In the rows, zero is written as 128.
The rows of R fall into a few groups, and each row is roughly a mix of its group's hidden directions.
R, 87 rows:
[[120 123 114 128  90 105 176 119  71 106 126 102 108]
 [151 156 133 190 103 143 147 109 132  98 136 108 166]
 [186  89 144 149 131 127 136 119 178 123  92 129 128]
 [110 148 118  82 138 147 151  87 101 107 174 134 153]
 [143  83 147 124 191 111 111 140 128  99 144 152 105]
 [177  77 136 114 129 148 129 165 122 120 170 104 140]
 [122 167 134 144 196 158 150 110 150 121 121 129 101]
 [ 80 154 135 118  76 116 148 116 125 167  94 142 120]
 [161 114 119 143 102 189 150  98 167 152 129 135 123]
 [171 121  95 110 182 145  93 138 137 112 163 117 126]
 [170 161 124 166 111 148 148  95 134  91 113 135 165]
 [ 53 147 119 157 146 124 127 115 116 126  93  99 125]
 [143 147 117  81 120 115 127  94 115 186 141 100 154]
 [156 153 146 119 144 102 128 104 112 155 196 104 138]
 [116  78  72 157 137 157 110 135 107 129 147 101 120]
 [ 81 139 110 142 130 159 163 124 123 116  77 157 155]
 [111 161 119 130 106 110  92 145  96 191 140 111 111]
 [181 164 125 139 123 125 130  88 143  96 107 170 143]
 [148 126 125 169  95 143 107 146 151 187 108 121  98]
 [141 145 113 162 106 134 102 108 143 196 146 132  97]
 [ 96 136 132  84 117 125 128 175  82 121 101 101 150]
 [143  97 124 147 123 135 107 128 146  91  69 171 108]
 [ 96 101  98 161 173 148  90 143 134 139  92 120 114]
 [109 131  62 131 135 188 125 144 142 125 103 124 128]
 [ 98 148 147 147 107 157 179 114 134 152 115 179 124]
 [140 130 115 104 125 109  67 163 138 125  88 128  89]
 [102 189 122 151  86 123 142  93 137 143  99 143 136]
 [119  69 125 137 103 106  73 149 119 142 123 141 156]
 [161 131  92  85 170 127  84 137 142 137 158 132 110]
 [125 129 129 119  63 110 160 129 122 160 136  88 162]
 [168 132 125  94 106 127 136 121 104  79 168 163 110]
 [112  85 133 103 193 129 124 132 115 102 100 149 107]
 [127 121 128 110  52  98 141 140 115 150 124 102 156]
 [107 160 100 107  87 132 161 142 116 118  70 117 119]
 [ 60 136  89 138 140 145 154 104 153 112 137 150 126]
 [167 144 153 111 106 115  95 153  83 168 137 100 126]
 [103 182 126 191 108 119 132  99 136 120 123 114 145]
 [146 108 146 127 142  73  95 153 118  99  79 136 126]
 [ 82 100 163 138 164 126 153 133 126 131 120 176  98]
 [112 115 125 112 160 137 172 100 146  68 144 140 154]
 [119 108 128 144  98 156 122 182 134 128  66 127 114]
 [103 113 129 116  93 174 167 159 119 173 148 111 133]
 [133  97 118 118  62  91 133 136  84 125 137 104 129]
 [127 123 137  97 120 151 114 139  81  65 111 160 130]
 [141  99 152 117  69  90 129 125 109 138 159 130 165]
 [111  58 164 125 160 128 146 154 109 108 122 130 117]
 [130  97 151 164 167 138 138  98 125 134 187 137 153]
 [158 124  99 111 161 121  79 148 137 128 177  96 122]
 [135 125  99 118 146 139 116 114 108  85  78  80 155]
 [105  94 168 134 109  69 120 131 109 107  95 110 124]
 [159 116 164 123 157  88  90 124 114 105 148 147  86]
 [149 114 109 146 139 131 148  72 190 154 132 134 130]
 [158  98 151 142 177 126 135 117 127  75 115 166 126]
 [135 117  88 108  97 119  79 167 130 137  96 102 102]
 [ 91 162 101  91 101 142 111 123  86 172 132 123 132]
 [140 189 154 103 137 110 131 135 162 144  94 107  99]
 [149 144 130  99 112  90  85 132  91 177 110 113 130]
 [162  83 130 104 120 131 115 170 122 137 174  91 131]
 [ 96  71 147  97 118 117 130 170 108 153 134 101 113]
 [135 173 126 172 138 123 132  82 137  90  97 151 143]
 [113  76 108 154  98 123 149 118  81 128 160 107 147]
 [121 121 128  80 162  97 162 105 132 102 130 108 175]
 [ 92 152 136 153 120 161 128 165  93 107 175 135 105]
 [153 146 133 117  98 113 147 126 140 165 164  64 126]
 [129 186 155 107 103 121 174 121 153 151 112 110 145]
 [115 167 116 175 179 144 128  96 142 102 125 154 127]
 [169 118 136 115 111  88 115 130 108 129 170  87  89]
 [169 134 157 130  99 135  83 163  79 133 124 132 106]
 [154  95 154 114 148  79 108 118 120  83  96 148 120]
 [138 128 159 100 131 128 119 164  72  73 133 131 137]
 [135 138 134 108 137 136  69 154 180 145 100 156 141]
 [ 89 101 151 142 100 101 124 134 118 144  87 152 176]
 [163 104 154 181 151 123 141 130 168  94 147 137 112]
 [147 114 120 105 163  92 142  69 159 111 125 138 154]
 [139 146 142 146  94 164 128 164 113 178 157  96 115]
 [ 70 139 105 154 101 174 135 162 129 140 119 132 106]
 [139 168 124 124 173 146 108 137 175 151 116  97  95]
 [157 138 172 110  94  77 144 119 118 142 160 100 125]
 [ 96 139 120 122  92 146 173 123 115 112  94 164 170]
 [116 138 172 133 150 113  94 137 175 165 100 143 156]
 [110 142 105 100 111 188 141  88 109 112 152 159 132]
 [161 114 144 115 105  59  90 124 123 103 116 110 129]
 [148  89 131 101 186 128 123 124 119  87  98 155 118]
 [122 132 148 130 139  76 116 136 100 117  85 112  73]
 [149 156 119 153 172 112 107  89 139  80 107 151 131]
 [108 125  96  82 110 171 134  94 114 109  98 159 142]
 [123 102 134 126 158 122 132 110 107  75  64 124 139]]

Here is one row of each group, with its name. Which group are the others in?
[107 147  91 119 119 161 165 128 106  87  89 158 119] -> (113)
[118 117 102  84 116 158 125  92 117  97  89 167 140] -> (117)
[129  84 131 126 134 124 109 170 116 130 170  68 131] -> (82)

[115 121 147 163 141 173 171 141 139 147 170 162 121] -> (82)
[119 169 133 127 175 169 132 124 173 126 103 161 135] -> (113)
[124 138  83 131 174 179 109 138 145 108 109 141  98] -> (113)
[152  63 161 114 163 115 127 154 122 107 146 147 112] -> (82)
[157 144  82  77 158 155 113 110 130 117  94 141 131] -> (82)
[103  75 163  91 117 114 147 155 115 152 118 152 102] -> (82)
[153 125 144  98  81  88 112 147 140 168 162 142 111] -> (82)
[160  85 111 130 113 132 111 123 111 124 202 116 132] -> (113)
[117 159 131 119 114  99 127 146 139 158  76  78 102] -> (113)
